One turning vector, and how many ticks it has turned:
The counts run from 0 to 199.
[ 23.0  30.9   2.3  40.5   6.0  12.1 -31.2  19.7 -24.9   3.0  16.9   0.5
   1.5 -17.7 -59.3 -11.3  -9.2   7.8 -13.7  -9.0 -43.2  16.6  -4.5  -3.4
   5.3   1.4  -4.4  28.9 -37.8  43.0  14.4   6.9  22.2  34.2  16.5   3.9
  14.0  28.5 -18.3   0.9  10.5 -27.3 -12.1  39.2  17.9]  174
[ 38.7  30.5   4.7  -0.7 -18.4  17.9 -15.0  28.6   5.4  15.2  19.5   7.1
  14.3  16.4 -37.6  -7.3  -8.4  -1.6  -9.8 -20.3 -27.6 -13.2 -30.6 -20.1
   3.6 -21.1  16.5  41.4 -16.9  37.3  17.5 -25.3  15.4 -13.4  12.5  -6.8
  -6.1   8.5   4.8  16.2  12.6 -37.5  -9.6  42.3  19.3]  58
[ 50.4  15.6  35.4   2.7  -8.7   1.1 -33.2  22.3  -0.1   1.8 -14.0   9.6
 -31.6   7.2 -20.8  -4.7 -16.9  -4.9 -13.8 -18.3 -13.0  -9.3 -22.9  -4.2
  12.7 -33.7   1.7  54.7  -7.3  29.2  10.6 -32.6  42.2 -30.9  15.2 -12.2
  -0.3   5.8   3.4 -17.5  -0.2 -55.8  -7.8  17.5  15.3]  12
[ 22.5  31.0  29.5  24.0  12.7  14.7 -35.9   2.6 -11.5  -8.8  19.9  -7.1
  -6.8   0.4 -40.3   1.2   1.8   3.0  -0.2  -3.4 -19.5 -17.9 -17.1  -8.0
  26.6 -21.1   4.8  51.6  -8.1  32.1  24.1 -16.5  37.3 -18.1   4.0 -18.5
   1.6  23.3   4.0 -14.8  27.4 -39.0 -19.8  42.9  16.3]  197
[ 24.5  25.4 -11.8  42.5 -24.7  27.1 -21.5  20.4 -27.4   0.5  23.8  14.0
   1.0 -18.1 -27.8 -16.9 -19.6   3.3  -8.4   5.2 -51.0   4.0  -5.6 -15.9
  -5.4  -2.6  -9.3  22.8 -43.1  46.0  -0.6 -11.9  23.9  24.9  22.0 -11.3
   3.6  19.4   5.6   3.4  -8.9 -44.4 -30.5  20.9  21.5]  65
[ 52.2  15.3   9.0  17.8  11.3  -5.9 -26.6  17.3 -23.0  27.3  -9.3  22.1
  -8.5 -17.1 -32.2  -3.6 -23.5  -6.3 -29.6 -14.6 -31.5  15.9 -11.5  -4.3
 -11.7  -8.6  -3.9  24.0 -43.3  36.1   5.3  -3.0  17.6  21.9  18.4  -0.5
  -6.1  18.7 -26.6   1.0 -23.4 -53.7  -3.3  13.9  16.9]  142
[ 56.9  35.7  14.2   7.0 -10.4  14.4 -19.5  32.6 -23.1  13.4  17.4  14.1
   1.0   0.8 -32.8 -25.2 -36.2  -9.9 -20.9 -19.6 -39.5   6.6 -29.0 -20.1
  -2.0 -15.0  -1.5  35.0 -28.3  36.8   5.6  -5.8   7.4  11.0   9.6  -6.6
  -3.6   1.7 -19.4  17.0 -19.6 -40.1 -14.7  24.6   4.2]  155
[ 38.0  23.3  28.6   1.3   8.2  -3.3 -24.8   5.6 -14.7   3.0  10.6  13.0
  -7.8  -2.1 -26.3   9.9  -2.8 -18.9   9.2 -15.1 -14.0 -32.1  -5.4 -10.8
  12.6 -10.3  -3.9  56.2 -15.2  30.1  28.8 -28.4  41.6 -41.5  13.8 -15.1
  -9.7  21.2   6.8 -15.1  -1.7 -54.4 -19.0  17.5  -1.6]  104
[ 20.7   8.6  16.3   9.4   4.4  -5.3 -32.7  17.7 -25.0   4.9  -5.2  22.0
 -23.1 -26.6 -19.9 -11.1 -26.0 -22.5 -19.0  -3.7 -42.5 -10.8  17.2   3.0
 -19.7   2.8 -13.1  37.9 -44.1  37.7 -15.2 -39.0  32.5   0.6  20.4   9.2
   4.7   8.2  -7.0   5.2  -7.4 -54.6 -26.2   1.4  18.5]  111
[ -1.3  19.2   4.4  19.7  -3.6   5.9 -30.4   6.2  11.1   4.8  17.7  24.1
   9.6  -4.0 -40.5   4.4  10.9  -9.0   8.1   0.2 -19.8 -15.7   9.3 -10.7
   2.3   9.5  -3.7  37.6 -29.5  50.9  27.5 -29.7  41.0  -9.5  34.3   1.1
  -9.3  35.2   9.1 -10.9  14.8 -59.6 -17.0  33.8  17.6]  194
[ 38.0  21.3  24.0  -8.8  12.8 -15.0 -19.9  22.1   5.0  17.9   9.6  17.9
 -13.5  13.3 -38.1 -15.2  -5.1 -14.1   6.0 -10.1 -19.2 -14.5 -15.2 -18.2
  -2.2 -10.3  -6.0  53.7 -16.3  46.9  20.5 -26.3  43.1 -31.6  19.6   1.6
  -7.4  27.0   3.7 -23.1   6.6 -49.7 -24.5   8.0   6.8]  118
[  5.6  22.6  23.1  24.5  32.4 -17.3 -38.0  13.2 -15.2   5.9  20.3  -1.3
 -16.2  -8.5 -58.1  -6.8  -6.6 -10.0   8.9   8.5 -25.1  -3.8  17.9   0.6
   4.0  12.2  -9.8  42.7 -24.2  36.0  17.6 -11.3  37.9  -3.3  17.3   6.8
   5.6  46.4  -5.7 -19.3  24.2 -35.1 -27.5  17.0  14.1]  99
[ 28.5  34.4   5.1   9.7 -14.8  18.2 -23.1  29.6   1.0   6.5  21.9  -7.9
   0.4   5.5 -36.3  -4.1   3.5  14.1  -3.8 -11.6 -26.8 -25.3 -11.1 -10.6
   9.8 -21.3   6.2  36.9 -11.9  39.2  21.0 -33.1  34.7 -26.5  14.9  -9.8
  -4.8  17.1  19.8   0.3  21.9 -42.6 -10.7  43.2  33.6]  72
[ 30.9  19.4  19.7  17.8   8.4   7.8 -45.9  35.3   8.4   9.4  -3.6  12.6
  -8.6  16.5 -29.2 -11.7 -11.2 -10.1 -29.0 -17.8 -32.5   0.8 -40.7 -15.1
  -5.5 -37.3  20.4  43.5  -4.8  37.5   1.6 -12.8  12.5  -0.7  15.0 -11.4
   6.3  -0.6 -14.6   8.3  22.6 -35.5  -3.4  34.1  14.5]  152
[ 16.0   3.2  10.9  22.0  29.2 -20.1 -40.2  28.6  -1.3  21.5 -21.6  14.6
 -29.4 -10.2 -34.3  -4.0  -4.5  -2.2 -20.5   2.4 -30.6   9.5 -12.3   5.7
 -22.0  -2.7   0.9  28.0 -36.3  39.8  -2.4 -21.1  32.7  13.7  20.8   5.3
   9.6  29.1 -13.4 -18.8   8.5 -49.8 -12.4   3.5  34.6]  129
[ 14.6  29.7  18.2  34.6  25.0   9.8 -40.2   6.7  -7.7  -9.2  27.7   1.6
  -0.5   1.6 -33.3   9.9   9.6  -5.6   5.9  -7.5 -23.2 -24.9  -8.5  -8.9
  14.7  -9.2   0.0  50.7  -6.9  42.3  25.3 -18.7  31.7 -17.5  11.4 -29.1
  -0.8  33.6   7.1 -16.4  29.5 -41.1 -28.9  43.3   5.2]  196
[  8.9  11.3  -8.4  39.1   7.4   3.6 -45.6  40.4  20.1  12.4   5.7   3.1
   0.9   6.3 -36.6  -6.4  18.2  18.1 -15.8   0.7 -32.3 -12.9 -25.8  -6.3
 -16.1 -18.6  18.3  29.1 -11.2  52.2   7.2 -18.2  21.3  11.0  19.2  -9.0
  11.6  30.8  11.4  -4.1  34.3 -42.6 -11.4  34.0  30.8]  55
[ 21.7  29.3  -1.4  21.2 -15.5  21.9 -26.2  26.3 -15.5   3.6  17.9  20.4
   7.1 -12.7 -32.1 -10.3 -20.0 -13.7 -24.8 -19.8 -40.7   2.9 -13.5 -10.5
  -3.7 -10.7   8.5  33.0 -43.9  44.5  -0.9 -29.0  12.2  20.7  15.9  -5.2
  -5.7  -4.8 -15.3  28.7   4.1 -50.3  -4.2  37.1  11.4]  171
[ 31.2  15.2  13.1  15.0  27.1 -21.3 -19.7  47.0   4.9  26.8   4.0   0.2
 -25.0   8.5 -38.1 -23.6 -11.8  -0.6  -9.5   8.0 -33.8 -12.5 -18.0 -13.1
 -24.3  -3.6  -0.3  29.4 -21.9  34.6  -6.8 -13.3  27.5 -12.8  10.5  -2.0
  14.0  38.0   7.1 -24.4  10.3 -42.4 -29.6  -6.0  21.9]  131
[ 56.0  17.3  13.8  18.6   0.2   4.5 -25.6  29.3 -20.5   3.5   9.9  22.6
 -15.9  -1.4 -11.3 -22.0 -32.7 -21.2 -23.2 -11.2 -39.0  -2.3 -30.1 -22.3
  -4.1 -13.9  -4.1  33.0 -34.8  34.9 -12.4  -5.9   9.9   5.1   9.8 -17.2
   1.1   9.0 -14.8  -2.7 -26.7 -46.3 -26.3  -5.6   5.4]  140
[ 52.8  35.1  12.0   5.9  -8.4  11.0 -23.5  33.9   2.2  12.3  20.4  15.8
   9.1  21.4 -30.7 -19.3 -15.0 -17.8 -11.3 -13.9 -26.8 -15.7 -48.4 -35.7
   1.0 -19.6   8.3  43.7 -18.1  39.0  10.4  -8.8   9.7 -12.2  10.9 -17.0
  -4.5  12.9  -1.0   5.6  -5.8 -37.7 -21.1  23.1  -2.3]  43
[ 34.5  16.2  16.1   9.1  16.3 -19.3 -17.1  20.6  -9.7  21.9  13.7  18.3
 -13.3  -8.7 -37.4 -23.5 -16.9 -13.8   5.0  -4.2 -28.0  -8.2   8.5  -9.9
 -12.4  12.2 -14.1  40.6 -33.5  35.3  17.9 -12.9  41.2 -12.8  21.7   5.8
   0.2  39.1   4.0 -30.1  -7.8 -40.8 -32.8  -8.6  14.9]  6
[  9.3  25.8   8.5  34.1 -12.8  29.1 -31.2  24.0 -31.4  -7.8  29.6  -3.5
 -10.9 -12.1 -32.2 -22.9 -34.1  -4.0 -11.6   0.6 -50.0 -11.1   3.7  -5.7
   4.3 -10.7 -12.1  32.4 -38.6  39.4 -10.0 -27.1  28.4  10.2  16.2  -2.2
  11.9   7.5   0.1  11.4  14.3 -32.4 -33.3  20.7   7.3]  79
[ 21.1  32.8   4.4  37.5  20.3  13.3 -32.1  20.4 -29.7  -2.3  32.4   7.7
   6.9 -17.2 -53.3  -5.9 -18.5  -3.5 -25.1  -6.1 -44.4  -2.9  -6.5  -6.9
  -8.7   5.0  -2.1  32.1 -40.3  42.5   4.8  -8.7  11.5  26.6  10.9  -6.5
   1.6  22.1 -19.7  13.7   6.4 -30.3 -19.3  28.0   8.6]  173
[  3.1  10.3  16.5  11.9  17.3 -14.3 -33.1  39.7  11.1   9.3   3.0   9.1
 -20.5   6.6 -36.3 -23.5  -8.1 -12.1   4.9  17.5 -32.7 -11.2  -4.5 -14.9
  -7.0  -2.4  -5.0  44.5 -17.0  42.4  -5.7 -24.1  42.4 -13.9  24.6   4.8
  13.3  34.4   9.3 -31.4  24.2 -44.0 -48.8  -6.5  21.2]  116
[ 45.2  17.4  29.3   8.4  33.0 -12.9 -32.3  18.7 -37.1  12.2  -7.5  14.6
 -26.5 -12.7 -31.3   1.8 -29.4 -13.9 -33.8 -23.8 -33.7  -2.6 -11.5   2.4
  -9.8  -5.7  -2.3  37.7 -30.4  23.4  -4.9 -20.7  20.4  -1.6   4.0  -2.3
  -1.4   7.4 -24.5   4.3   0.5 -52.6   2.8  11.7   8.8]  16
[ -0.4   1.1  20.9   6.6  21.9 -21.2 -38.6  30.5   9.3  12.0  -8.5  10.7
 -29.8  -7.5 -45.5 -12.1  -7.2  -5.2  -2.6   6.3 -29.7  -1.0   5.8  -0.2
 -12.6  -3.6  -0.9  39.5 -21.6  41.4   0.2 -25.6  46.2  -4.0  24.4  15.5
  13.4  29.8  -2.4 -21.6  26.9 -44.6 -22.8   1.9  30.0]  115
[ 26.6  17.7  35.2  28.0  28.6  -2.6 -51.6   6.8  -5.0  -4.7   1.6  19.3
 -23.3   0.5  -9.4   1.7 -20.4 -35.3 -13.5 -10.7 -21.4 -17.8 -35.6 -16.0
   5.7 -18.8   2.4  48.8 -13.6  31.0   3.0 -22.9  26.2 -22.5  12.0 -26.1
   7.7  13.5 -18.5 -19.4  10.4 -51.7 -23.8   8.5  -1.4]  121
[ 56.6  19.2  14.0  11.7  27.0 -19.7 -24.2  17.9 -29.3  23.0   0.6  20.6
 -17.2 -24.3 -31.8  -0.2 -21.9 -13.3 -26.1 -14.6 -31.0  -0.1  -2.3   3.2
 -19.1   9.9 -12.4  24.0 -45.6  35.8   1.4 -14.7  28.1   4.4  11.1  -0.7
  -3.7  27.3 -18.5  -6.7 -15.9 -52.2  -7.7   0.2  11.7]  127
[ 16.8  31.2  23.3  15.6   3.3  22.0 -41.2  16.8 -26.7  -6.2  11.1  -2.4
  -4.8 -12.4 -43.5   3.4 -20.1   1.4 -22.4 -18.7 -38.5  -4.5  -9.2  -0.3
  15.0 -19.8   1.4  50.0 -25.0  35.8   4.7 -25.7  22.6  14.0   7.5  -1.8
   0.6  -2.1 -13.3  20.7  26.5 -30.6  -0.4  46.3  16.1]  77
[ 32.9  28.9   8.0  13.7   2.5   8.1 -24.6  13.1 -17.6  -5.7  25.1   8.9
   4.5  -6.8 -14.7  11.5  -5.1 -11.3  -6.8 -13.1 -27.5 -46.0 -11.9  -8.7
   7.6  -5.7  -1.8  40.4 -21.5  37.9  19.4 -45.4  23.7 -33.2   3.1 -32.5
  -8.8  23.1  17.5   4.2  11.0 -49.7 -25.6  30.6   2.7]  89
